In the rows, 128 means zero.
The rows of Z fall into several groups, and each row is roughly a mix of its group's hidden directions.
Z, 113 rows:
[[126 160 126 119 126 171 138  79 120 141 163]
 [167 169 114 111  98 144 107 123 100 100 121]
 [143  83 127 146  90  78 123 123 119 142 114]
 [111 145 114 117 133 146 113  96  97  85  87]
 [119  86 134 190 134 112 117 143 139 144 117]
 [127 140 192 149 114 109 123 143 150 151 106]
 [133 113 131  88 131 137 144 132  79  82 113]
 [113  64 139 118  91 130 133 153 109 122 127]
 [137 153 101  80 156 143 138  86 143 141 117]
 [ 95 118 135 186 104 124 117 125 164 125 146]
 [135 111 120 144 105 100 147 143  91  80 100]
 [118 102 153 145 114 124 137 193 121 154 136]
 [155 156  93 109 161 134 111  94 129  93 116]
 [143 119 105  75 128 121 109  77 134 135 110]
 [117 160 125 151 118 115 150 166 133 173 159]
 [106 105 131 162 128 112 117  78 166 142 145]
 [121 148  99 137 108 165 159 117 128 156 173]
 [126 130 139 156  87 144 142 128 111 164 177]
 [ 92 128 126 131 125 146  88 109 154 179 137]
 [135 117 153 137 130  91 104 181 112  98 116]
 [143 183 110 136 122 171 142 105 108 132 113]
 [101 123 159 169 121 145 123 131 158 170 151]
 [110 123 121  98 123  88 139 157  91  90 112]
 [122 117 109 194 159 120 110 135 152 123 117]
 [118  97 129 127 124 105 113 194 140 104 122]
 [138 150 127 124 108 152 139  80 147 171 156]
 [108 122 119 161 108 113 136 125 139 168 182]
 [124  82 147 134 136 103 123 153 141  75 114]
 [116 124 164 178 115 109  95 145 154 107 133]
 [ 75 118 169 156 142 139 142 138 114 145 105]
 [ 76 118 114 154 103 146 160 136 102 118 150]
 [ 92 143 154 159 159 152 126 118 123 173 113]
 [149 124  95  67 137 112 114 138 151 110 140]
 [149 112 177 166 104 111 125 117 112 161 120]
 [105  84 124 108 141 116 138  81 119  92 115]
 [135 100 167 157 100  85 149 135 105 129 125]
 [106 139 154 165 151 101 115 172 137 104 110]
 [120 113 119 114  70 115 147 144 112 151 166]
 [117 105 157 117 146 129 105 167  98  98  94]
 [ 94 139 148 125 138 188 133 140 161 109 128]
 [121 109 105 139 123  90 123 165 181 143 130]
 [132 110 118  90 117 121 116 170  97  92  99]
 [118  95 169 156 143  95  90 133 136 129 105]
 [150 121 135 128 104  92 124 151 180 111 159]
 [158 151 107  98  94 113 163 142 145 110 157]
 [133 132 104  71 157 152 122 132 126  97 102]
 [131 156 124 106 112 155 176 119  85 147 119]
 [135 134 149 159 116 123 115 199 130 137 136]
 [162 121 108  79 128 133 144 120  88 104 106]
 [168 132 145 100 137 125 130 150  86  96  98]
 [137 197 120 134 134 148 122 116 127 117  93]
 [133 156 131 141 112 157 138  69 106 143 151]
 [144 163  93  93 114 149 141 134 105  86 125]
 [136 182 123 164 154 114 131 123 148 164 140]
 [124 141 111  93 112 163 134  76 106 139 149]
 [151 111  90  94 123 147 157 117  88 105 133]
 [147 102 104  92 130 110 116 115  95  85 106]
 [140 115 180 172 141 121 102 127 147 149 113]
 [145 115 181 154 138 111  91 155 133 116 110]
 [111 160 145 103 159 183 147 137 145 130 119]
 [101 146 128  97 163 171 152 156 121 111 142]
 [104 137 103 100  90 164 153 112 138 131 163]
 [143 100 169 145 134 135 109 187 128 135 120]
 [137 185 103 118 145 138 137  84 143 139 140]
 [ 94 121 153 183 136 118 111 144 164 114 129]
 [156 122 121  69 119 155 122  95 114 107 126]
 [167 184 150 136  94 111 135 126 140 138 117]
 [ 90 134 131 158 108 127 165 129 114 167 161]
 [173 148 163 154 112 104 108 122 133 113  94]
 [152  91 115 104 136 114  86 114 142 160 156]
 [105 105 136  87 118 120 137 156  99  84 109]
 [131  98 170 155 135 117 106 120 161 149 165]
 [ 99 147 151 175 145 135 116 136 142  96  93]
 [163 161 159 101 105 134 126 130 125 167 157]
 [109 140  97  76 101 137 159 109 111 117 143]
 [142 149 143 165 131 122 129  77 112 159  99]
 [133 154  99 100 137 141 132  64 132 112 125]
 [113 141 124 134 110 101 169 160 140  76 133]
 [132 162 133 102 169 158 161 127  98 125 106]
 [ 95  99 119 156 135 109 119 161 128  81 109]
 [167 169 151 135 140 146 131  95  94 113 112]
 [149 122 113 117 178 137 123  85 121 120  88]
 [122  94 132 135 142  91 137 185 152 138 117]
 [150  76 127 101 111  88 103 111 140 120 125]
 [123 125 115  90  75 135 125 137 121  93 161]
 [ 89 115  95 116 134 168 166 136 122 123 158]
 [151 180 110 137 173 118 123  98 137 137 118]
 [101 140 167 156 129 167 154 144 135 109  98]
 [123 132 150 144 134 140 122 150 157 184 166]
 [136  83 132 150 100  83 119  96 120 137 110]
 [147 149 120  94 166 130 135 120 120  87  88]
 [129 157  94  96 142 120 127  88 120  84 117]
 [ 85 128 105 146 124 169 156 105 158 143 141]
 [141 181  96 115 133 171 124 121 155 114 129]
 [134  76 118 107  90  95 122 131  99 127 111]
 [141 145 151 129 110 163 131 103 104 167 170]
 [ 83 160 134 151 144 163 147 126 166 132 133]
 [128 142 130 110 112 122 175 158 131  74 117]
 [ 89  95 133 113 128 141 106  95 142 170 149]
 [106 101 172 142 100 106 116 171 124 108 126]
 [165 151  94 107 134 142 109  91  95 146 119]
 [148 120 155 120 149 112  99 173 113  91 104]
 [154 132 122 153 130  97 156 139 171 167 147]
 [126 123 117  87 125  92 117 146 167 151 166]
 [150 106 141  82 104  98 155 135 105 156 140]
 [175 177 149 132 104 106 115 123 145 133 110]
 [167 159 130  97 155 138 142  88 110 126 103]
 [125 122 169 132 153 141  89 118 156 169 146]
 [130 159 137 167 120 144 116  72 136 152 143]
 [139 131 154 180 142  99 111 160 151 134 105]
 [124 126 129 133 101 110 156 117  97 183 159]
 [136  84 101 112 131  75 117 123 101 121 145]
 [117 113 147 166 135 113  85 116 148 172 143]]

One row of each group comes first, with its name. Which group is each row after those in?
[131 101  78  85 125 154 146 136 104 110 128]
<66>
[153 155  96  70 121 142 127 141 109 117 109]
<11>
[126 146 136 127 105 113 177 157 129  78 118]
<124>

[114 152 102 142 112 154 146 120 143 164 178]
<124>
[108 138 141 192 127 101 126 144 150 153 138]
<66>
[ 85 107 104  98 162 142 141 141 108  99 115]
<124>
[ 90 129 123 118 142 133 179 162 112 161 119]
<66>
[146 144 146 113 151  84 122 170  96 116 106]
<66>
[124 117  89  76 134 116 136 170 146 114 116]
<11>
[147  96 121  76 110 140 117 109 105  92 120]
<66>
[ 92 111 128 174  95 127 135 150 134 150 162]
<11>
[ 77 113 118 131 137 146 145 171 132  92 116]
<66>
[134 146 132 175 140 101  92 114 121 101  94]
<124>
[153 143 117 110 108 109 140 103  82 173 134]
<124>
